[[125 129 125 131 126 129 124 134 125 127 125 120 127 127 128 130]
 [126 135 122 130 129 123 130 138 133 128 130 109 120 134 122 125]
 [133 120 136 131 131 130 122 116 122 131 122 149 135 123 134 130]
 [127 132 128 131 129 127 130 138 130 130 131 105 127 126 132 127]]
->
[[129 125 131 126 129 124 134 125 127 125 120 127 127 128 130 125]
 [135 122 130 129 123 130 138 133 128 130 109 120 134 122 125 126]
 [120 136 131 131 130 122 116 122 131 122 149 135 123 134 130 133]
 [132 128 131 129 127 130 138 130 130 131 105 127 126 132 127 127]]

[[131 117 114]
 [128 117 132]
 [128 105 127]
 [131 147 117]
 [123 109 139]
 [131 135 132]
 [137 139 128]
 [123 128 131]
 [127 137 129]]
->
[[117 114 131]
 [117 132 128]
 [105 127 128]
 [147 117 131]
 [109 139 123]
 [135 132 131]
 [139 128 137]
 [128 131 123]
 [137 129 127]]

[[125 103 130 106]
 [132 125 127 129]]
->
[[103 130 106 125]
 [125 127 129 132]]

[[114 120 125 109 147 131 122 127 143]
 [132 122 103 116 115 124 143 121 130]
 [122 141 137 109 117 140 125 145 117]]
->
[[120 125 109 147 131 122 127 143 114]
 [122 103 116 115 124 143 121 130 132]
 [141 137 109 117 140 125 145 117 122]]

[[124 135 132 116 129 125 133 134 116 124 124 113 132]
 [111 128 145 127 146 134 122 134 132 130 130 133 117]
 [121 130 147 132 147 119 126 132 119 127 127 124 125]
 [126 125 108 119 115 118 138 121 138 131 123 118 138]
 [120 125 150 143 149 126 122 134 137 126 132 142 123]]
->
[[135 132 116 129 125 133 134 116 124 124 113 132 124]
 [128 145 127 146 134 122 134 132 130 130 133 117 111]
 [130 147 132 147 119 126 132 119 127 127 124 125 121]
 [125 108 119 115 118 138 121 138 131 123 118 138 126]
 [125 150 143 149 126 122 134 137 126 132 142 123 120]]

[[125 151 124]
 [134 125 144]
 [128 149 130]
 [126 134 117]
 [134 123 144]
 [133 116 136]
 [131 130 131]
 [125 119 131]
 [132 122 127]
 [131 112 126]
 [116 154 101]]
->
[[151 124 125]
 [125 144 134]
 [149 130 128]
 [134 117 126]
 [123 144 134]
 [116 136 133]
 [130 131 131]
 [119 131 125]
 [122 127 132]
 [112 126 131]
 [154 101 116]]
---
[[128 141 119 132 105 121 135 129]
 [131 134 123 119 135 135 127 109]
 [128 131 129 110 144 130 126 111]
 [128 117 124 117 145 129 121 115]
 [133 130 128 103 133 126 126 114]]
->
[[129 109 111 115 114]
 [135 127 126 121 126]
 [121 135 130 129 126]
 [105 135 144 145 133]
 [132 119 110 117 103]
 [119 123 129 124 128]
 [141 134 131 117 130]
 [128 131 128 128 133]]

[[129 121 153 132 131 128 136 104]
 [155 138 137 132 127 135 134 126]
 [104 133 116 131 126 130 131 144]
 [117 135 129 115 130 128 131 136]
 [148 128 132 137 128 130 136 107]
 [128 127 119 146 126 127 132 142]
 [140 130 124 112 121 117 127 115]
 [ 99 135 131 122 139 125 136 114]
 [117 131 131 143 121 126 124 128]]
->
[[104 126 144 136 107 142 115 114 128]
 [136 134 131 131 136 132 127 136 124]
 [128 135 130 128 130 127 117 125 126]
 [131 127 126 130 128 126 121 139 121]
 [132 132 131 115 137 146 112 122 143]
 [153 137 116 129 132 119 124 131 131]
 [121 138 133 135 128 127 130 135 131]
 [129 155 104 117 148 128 140  99 117]]

[[133 105 141 126]
 [141 129 141 112]]
->
[[126 112]
 [141 141]
 [105 129]
 [133 141]]

[[100 130 117 122 125  99 155 125]
 [123 112 133 104 149 115 122 147]]
->
[[125 147]
 [155 122]
 [ 99 115]
 [125 149]
 [122 104]
 [117 133]
 [130 112]
 [100 123]]

[[128 115 120 130]
 [136 145 128 132]
 [149 106 138 126]
 [125 139 130 129]
 [117 133 130 124]
 [127 153 118 135]
 [137 121 142 131]
 [130 108 137 138]
 [133 122 141 127]
 [121 128 132 134]]
->
[[130 132 126 129 124 135 131 138 127 134]
 [120 128 138 130 130 118 142 137 141 132]
 [115 145 106 139 133 153 121 108 122 128]
 [128 136 149 125 117 127 137 130 133 121]]

[[128 118 116 129 118 148 126 132 145 135 139  99 126 140]
 [133 149 134 111 144 131 114 127 123 102 122 124 121 122]
 [131 143 128 119 142 145 106 124 134 109 123 102 114 127]
 [142 123 110 119 120 116 141 146 120 132 146 143 145 143]
 [134 137 118 111 131 143 117 134 134 117 137 105 126 137]
 [142 119 112 123 117 111 148 146 117 136 148 147 149 144]]
->
[[140 122 127 143 137 144]
 [126 121 114 145 126 149]
 [ 99 124 102 143 105 147]
 [139 122 123 146 137 148]
 [135 102 109 132 117 136]
 [145 123 134 120 134 117]
 [132 127 124 146 134 146]
 [126 114 106 141 117 148]
 [148 131 145 116 143 111]
 [118 144 142 120 131 117]
 [129 111 119 119 111 123]
 [116 134 128 110 118 112]
 [118 149 143 123 137 119]
 [128 133 131 142 134 142]]
---
[[113 138 118 126 134 116 113 130 137 131 128]
 [107 142 124 116 133 118 101 129 128 127 129]
 [115 127 136 123 138 128 121 139 111 130 140]]
->
[[128 113 138 118 126 134 116 113 130 137 131]
 [129 107 142 124 116 133 118 101 129 128 127]
 [140 115 127 136 123 138 128 121 139 111 130]]

[[143 105 130 148 117 123 141 116 112 146]
 [129 140 123 128 144 114 141 123 136 138]
 [145 102 132 151 114 125 142 115 109 146]
 [118 134 127 120 123 144 104 146 136 123]
 [131 132 130 123 140 112 151 112 127 117]
 [140 108 129 148 116 129 132 124 115 148]]
->
[[146 143 105 130 148 117 123 141 116 112]
 [138 129 140 123 128 144 114 141 123 136]
 [146 145 102 132 151 114 125 142 115 109]
 [123 118 134 127 120 123 144 104 146 136]
 [117 131 132 130 123 140 112 151 112 127]
 [148 140 108 129 148 116 129 132 124 115]]

[[102 139 123 125]
 [100 148 114 119]
 [125 130 113 137]
 [145 121 119 136]
 [113 150 117 114]
 [129 150 112 115]]
->
[[125 102 139 123]
 [119 100 148 114]
 [137 125 130 113]
 [136 145 121 119]
 [114 113 150 117]
 [115 129 150 112]]

[[141 102 135 134]
 [148 100 132 137]
 [153 118 125 142]
 [145 115 130 134]
 [137 117 137 136]
 [127 128 129 126]
 [148 118 125 137]
 [121 123 133 125]
 [139 106 138 129]]
->
[[134 141 102 135]
 [137 148 100 132]
 [142 153 118 125]
 [134 145 115 130]
 [136 137 117 137]
 [126 127 128 129]
 [137 148 118 125]
 [125 121 123 133]
 [129 139 106 138]]

[[136 124 133 117 114 104]
 [118 125 127 133 108 114]
 [137 110 143 125 138 120]
 [121 103 149 139 133 111]
 [148 141 105 111 118 119]
 [132 106 151 119 117 100]
 [145 147 107 111 119 123]
 [129 118 132 124 145 147]
 [106 118 130 150 104 116]
 [148 145 107 106 131 124]]
->
[[104 136 124 133 117 114]
 [114 118 125 127 133 108]
 [120 137 110 143 125 138]
 [111 121 103 149 139 133]
 [119 148 141 105 111 118]
 [100 132 106 151 119 117]
 [123 145 147 107 111 119]
 [147 129 118 132 124 145]
 [116 106 118 130 150 104]
 [124 148 145 107 106 131]]

[[129 130 131 134 128 134]
 [126 139 131 101 137 101]
 [122 137 130 102 135 102]
 [127 134 131 117 134 117]]
->
[[134 129 130 131 134 128]
 [101 126 139 131 101 137]
 [102 122 137 130 102 135]
 [117 127 134 131 117 134]]

[[130 154 153 124 101 106 116 132 134 147 149]
 [133 151 131 104 112 126 138 144 132 117 110]]
->
[[149 130 154 153 124 101 106 116 132 134 147]
 [110 133 151 131 104 112 126 138 144 132 117]]
